One turn moves every row onto another: examples first, then more rows asked
Zab: [ 12  32   3  17  18  -4   2   9  21  -4  -1  -3 -10]
Remo: [-53  10  -4  -8   8  17   5  13   6   1   5  13  10]
Bub: [  1  38  16  28  13   9  -6  13  11  -5  22  -5 -18]
fozaz: [-12  43  26  18   3 -13  -5   8  13  -5  21   5 -36]
Soram: [-62  13   4  -7   3  15   2  14   3   0  14  15   1]
tegig: [ 10  -4  17  -8  -6  -4  10 -15   9  -3   6  11 -29]
Pegi: [ 23  21   0  -9 -19  -6  23  10  -4  -6  13  10 -14]
neto: [ -2  14  -9 -14  -3 -15   8  -1  43   5  26  23   8]
Moma: [-20  22  10 -12 -14 -21   3  -2  36   4  45  29 -12]
faru: [  1   1  26  -3 -11   0   5 -13   2  -3  21  12 -38]
mutok: [-55  10  -4 -15   5   4   9  10  10   1  -2  16   6]
zadet: [ 16  -5  12  -1  -1  13   7 -11   5  -3  11   6 -19]
Pudi: [ 21  22   3   0 -17   8  18  13 -10  -8  25   7 -12]
dufen: [-30  34  26   0 -18  30  -7  21  -7  -6  24  13 -18]
larom: [-32  33  25 -21 -25  -9   2  12   9  -5   0  24 -30]
tivu: [-49  54   0  -5   6   1   8   4  20  -2  29  21   5]
Gili: [-4 22  1 -2 -3 38 -1 21  3 -4 -2  5  9]
piva: [-29  14  -5 -10  11  35  13   7  18 -20  26 -16  -7]
konok: [  7  -1  23   5  -5  17   2 -10  -2  -4  26   6 -27]
fidis: [ -7  21   1 -24  -9   0   9  13  17  -3 -26  17  -3]
mibuk: [-48  22  14 -14  -2  18  11   4  15 -21  37  -8 -30]
Dod: [ 0 14 -8  1  3 12  2  5 33  3 43 15 16]
sefi: [-64  13   5 -14   1   2   5  10   7   0   7  19  -3]
Dife: [-18  22  11   3  -9   6  -3   5  26   2  61  21  -4]
nobet: [-37  49 -12  -8  13   2  11   4  25  -1  16  17  16]
dudib: [ 11  26  13  -1 -24   1  17  11 -13  -8  33  11 -25]
vabe: [-24  11 -12 -26  11  10  21   1  30 -18   1 -10  -7]
Dufa: [-45  52  -5 -11   8  -8  12   2  26  -1  18  22   7]
segev: [ 12  25  10 -10 -26 -13  22   8  -5  -7  21  15 -26]
ful: [ -1  38  15   7   8 -27   4   4  24  -5  -3   6 -28]
Fel: [-42  51  -6  -2  11  11   7   6  19  -2  28  16  14]
libe: [-42  18   5 -31  -2  -8  20  -3  28 -19  13  -1 -29]

Pudi -> Pegi
Dife -> Dod
And these:
larom -> dufen
libe -> mibuk
Soram -> Remo
tegig -> faru
tivu -> Fel
Zab -> ful

